In the data rows, the value 128 means zero.
Some points, one per row:
175 143 175 145 122 158 185 106 136 180 107 144 114 102 127 159
130 164 102 65 129 187 114 65 125 100 177 112 175 149 116 119
79 183 129 103 130 103 83 102 96 96 138 103 113 164 134 155
240 139 39 255 64 122 39 253 182 102 165 89 215 80 167 225
104 122 142 165 158 136 108 138 122 135 151 96 155 138 156 158
141 150 110 107 118 112 163 129 140 132 95 123 156 103 131 142
89 175 112 151 163 108 108 144 154 109 87 92 122 154 140 175
161 170 134 89 128 122 151 110 143 172 79 137 88 108 153 130
92 46 0 99 215 0 91 248 255 150 60 191 251 139 101 150
189 112 108 108 109 149 130 133 77 154 112 128 176 171 156 157
115 150 106 109 103 155 151 143 131 106 106 160 118 84 145 117
80 151 155 112 129 45 0 86 196 87 112 101 239 190 0 163
133 124 117 127 131 100 173 142 139 141 124 142 144 137 128 179
119 130 148 119 115 142 119 153 130 140 100 140 148 156 134 164
151 146 152 143 145 108 169 143 121 179 93 132 161 83 145 150
126 141 134 153 99 125 172 152 166 94 118 105 129 126 126 103
80 169 134 145 131 144 100 136 103 125 151 100 105 190 128 165
79 138 137 180 159 118 88 89 99 74 99 78 141 144 115 181
116 152 129 147 103 142 152 179 131 118 160 162 118 113 129 101
245 120 57 253 58 234 0 189 0 87 0 56 0 22 255 221
119 153 144 141 126 172 170 137 130 178 127 159 135 81 110 132
128 96 126 132 159 101 118 137 115 121 108 122 130 146 142 149
70 157 161 155 153 73 104 117 98 147 120 151 137 164 148 167
167 80 83 110 128 116 164 131 170 139 98 127 110 95 125 103
155 97 79 141 148 125 173 165 156 144 95 108 135 142 133 132
133 109 127 132 158 153 105 110 106 115 171 106 105 137 102 140
61 135 136 127 117 82 107 100 124 94 114 88 90 80 111 120
93 141 131 153 144 103 85 95 114 120 128 112 158 164 142 144
140 105 105 126 121 150 115 91 106 109 145 111 150 162 123 142
136 110 110 121 109 111 163 142 155 111 107 124 126 149 142 113
255 198 186 92 255 195 255 255 119 158 54 206 220 167 58 97
72 125 175 174 153 91 117 93 135 125 147 115 144 142 121 139
152 148 133 129 131 79 109 158 140 112 123 131 135 103 114 115
126 131 125 126 90 101 119 69 79 134 104 132 95 159 146 124
246 139 0 0 162 0 97 51 0 255 223 133 126 100 63 187
129 173 160 119 118 170 170 156 136 171 128 162 137 81 116 100
146 198 130 112 138 124 176 155 150 126 117 135 117 97 113 129
140 77 174 140 111 127 127 115 125 148 135 119 106 154 115 103
160 62 136 159 138 140 105 135 103 137 150 131 129 144 117 159
170 133 109 118 103 152 140 157 126 168 146 108 160 139 130 193
132 141 141 95 94 126 140 42 153 131 118 118 150 179 127 95
114 111 147 136 90 102 125 98 120 143 137 112 126 147 120 129
114 143 159 81 132 95 122 155 135 112 122 138 76 140 114 93
177 114 150 110 152 192 97 143 131 99 135 144 116 106 125 114
Here are 24 more points, each followed by its number:
146 153 114 136 143 184 95 130 117 116 128 108 130 150 155 149 0
109 125 137 142 123 109 156 154 154 123 136 136 129 103 137 127 1
167 117 170 100 138 219 59 88 112 109 130 127 97 119 107 107 2
118 150 145 119 116 151 121 148 137 157 123 146 127 83 124 131 3
128 157 141 56 157 167 123 135 127 108 154 164 165 104 116 122 4
88 107 148 170 160 105 100 138 143 109 165 139 117 147 149 145 5
106 135 120 184 138 131 147 139 155 155 169 78 121 159 149 128 6
136 102 150 117 173 192 102 126 121 84 143 128 118 122 109 115 7
141 120 87 132 111 109 168 118 146 109 133 139 152 157 150 145 8
126 90 127 123 123 58 79 165 162 119 120 144 119 126 125 142 9
111 154 135 120 99 115 180 163 148 152 133 163 135 84 118 128 10
97 145 126 130 153 144 99 90 105 134 151 101 114 150 116 139 11
111 137 117 127 129 117 173 138 166 122 129 154 132 77 121 127 12
129 152 110 92 84 169 133 129 121 114 149 130 169 142 140 85 13
116 160 123 130 113 181 169 129 105 165 113 149 100 76 138 108 14
116 100 138 114 95 112 149 117 142 123 120 105 88 132 131 81 15
126 148 83 112 76 105 161 153 126 145 110 132 144 115 175 154 16
71 153 158 137 128 88 79 152 154 106 143 106 106 142 106 145 17
87 147 139 132 155 86 101 103 131 109 88 83 131 151 119 160 18
163 117 80 127 128 135 184 106 156 132 109 155 138 73 126 127 19
152 97 91 107 126 117 129 142 124 85 147 137 132 155 138 123 20
138 114 152 142 146 146 113 141 97 134 108 125 91 129 156 123 21
103 115 155 118 108 114 64 136 156 86 129 160 141 115 120 143 22
168 106 162 143 128 112 148 151 153 151 106 157 124 137 156 137 23
Which two of these numbered points are nearest to each point below, looking only along the 6 directions in which the first points spread most? Their numbers follow each, nearest first.
121 119 86 124 161 129 106 87 93 106 186 89 113 145 133 99 > 11 20
128 110 136 144 127 175 110 93 92 172 145 80 96 157 142 113 > 2 11
126 98 166 128 114 105 113 134 126 121 143 139 119 166 121 115 > 6 22
138 108 124 129 132 148 141 107 128 146 106 120 136 136 148 118 > 3 23
77 127 139 130 142 117 82 136 119 118 146 102 130 111 146 143 > 5 17
98 97 136 118 111 116 113 112 122 108 123 90 69 113 137 85 > 15 6
121 112 138 125 132 103 125 106 136 137 151 114 46 125 140 93 > 15 3
143 104 103 158 102 152 111 115 147 141 126 109 118 151 135 128 > 6 20
119 126 127 133 116 118 156 154 143 142 124 128 137 90 133 139 > 1 23
123 158 110 145 80 123 188 157 174 136 118 147 141 106 136 123 > 12 10
144 107 126 117 112 96 117 146 147 149 136 143 135 110 124 103 > 8 20
106 87 136 104 123 113 110 182 132 128 156 166 127 120 113 135 > 8 20
174 99 93 141 112 76 144 140 160 126 98 116 97 149 131 140 > 16 20
167 104 136 138 138 129 124 79 127 143 127 108 131 128 114 150 > 20 11
Now 24 new points, numbered from 0 again:
144 133 126 141 122 158 123 140 126 136 156 122 155 135 139 144 0
115 93 125 134 120 90 135 114 142 113 118 58 111 136 123 109 1
86 88 149 111 129 104 110 89 155 90 150 90 54 157 122 108 2
188 107 147 116 153 152 137 108 114 157 126 121 184 147 119 148 3
163 125 114 135 91 91 159 126 177 111 136 107 95 102 126 107 4
189 109 92 150 72 89 189 131 181 120 105 129 93 106 142 110 5
74 168 96 146 153 117 84 106 108 85 125 98 127 140 113 150 6
161 153 148 133 143 155 164 170 131 159 108 136 110 85 121 161 7
139 124 120 132 102 173 102 121 119 136 137 69 126 149 143 126 8
112 135 162 108 172 129 94 142 115 127 135 144 121 134 122 90 9
121 117 110 146 113 134 134 158 126 131 120 140 144 125 143 130 10
139 137 132 132 134 120 113 167 112 145 115 141 130 172 113 142 11
159 131 119 139 118 112 149 162 162 150 137 190 119 108 120 151 12
161 109 142 163 121 129 157 129 126 155 129 144 130 121 144 154 13
157 94 138 123 124 115 133 177 192 125 125 126 135 116 152 87 14
97 135 129 96 72 115 146 104 117 133 96 137 129 113 163 131 15
164 192 209 110 224 159 52 246 137 255 251 255 12 92 200 0 16
125 126 113 115 105 129 133 138 131 126 121 144 134 110 110 84 17
141 159 107 63 107 187 94 105 127 132 183 90 161 174 113 124 18
141 80 149 104 140 142 73 97 130 145 132 103 119 153 149 123 19
85 150 150 121 106 121 187 181 148 125 138 133 122 94 119 113 20
112 166 134 122 124 118 178 143 178 147 121 137 132 82 134 127 21
128 134 100 116 113 110 185 151 160 144 156 166 122 81 155 153 22
169 92 67 118 123 139 142 145 156 109 112 138 155 118 134 100 23
Which two of these numbered points are nearest to each point below, looking only along the 6 directions in which the first points spread most? Their numbers follow each, nearest first.
175 123 132 79 134 166 106 102 115 133 136 129 178 131 119 180 > 3 0
144 159 142 114 164 131 87 180 113 156 126 168 137 131 117 133 > 11 3
127 121 137 103 111 154 118 101 90 149 86 138 111 132 164 94 > 15 13
84 147 162 158 149 107 93 145 118 157 120 141 160 170 122 164 > 11 6
89 132 118 164 167 134 75 140 118 86 144 115 146 163 128 162 > 6 11
127 132 88 112 134 99 169 145 128 122 120 139 147 111 122 137 > 12 17
98 97 160 160 102 84 109 72 131 126 136 105 62 129 108 82 > 2 1
98 162 120 92 139 166 134 83 118 131 181 126 169 168 127 176 > 18 19
116 143 176 129 125 170 149 126 144 143 110 129 137 95 134 109 > 20 21
113 176 146 116 104 156 178 135 153 116 120 136 167 138 110 114 > 20 21
148 133 86 125 134 125 168 102 144 123 88 144 159 100 150 132 > 12 22
121 145 142 118 137 142 149 126 126 135 128 111 193 156 113 149 > 11 3
104 169 109 118 141 151 89 140 129 122 134 92 155 147 135 132 > 11 19
255 255 127 129 124 177 131 136 197 255 176 174 248 176 66 51 > 3 18
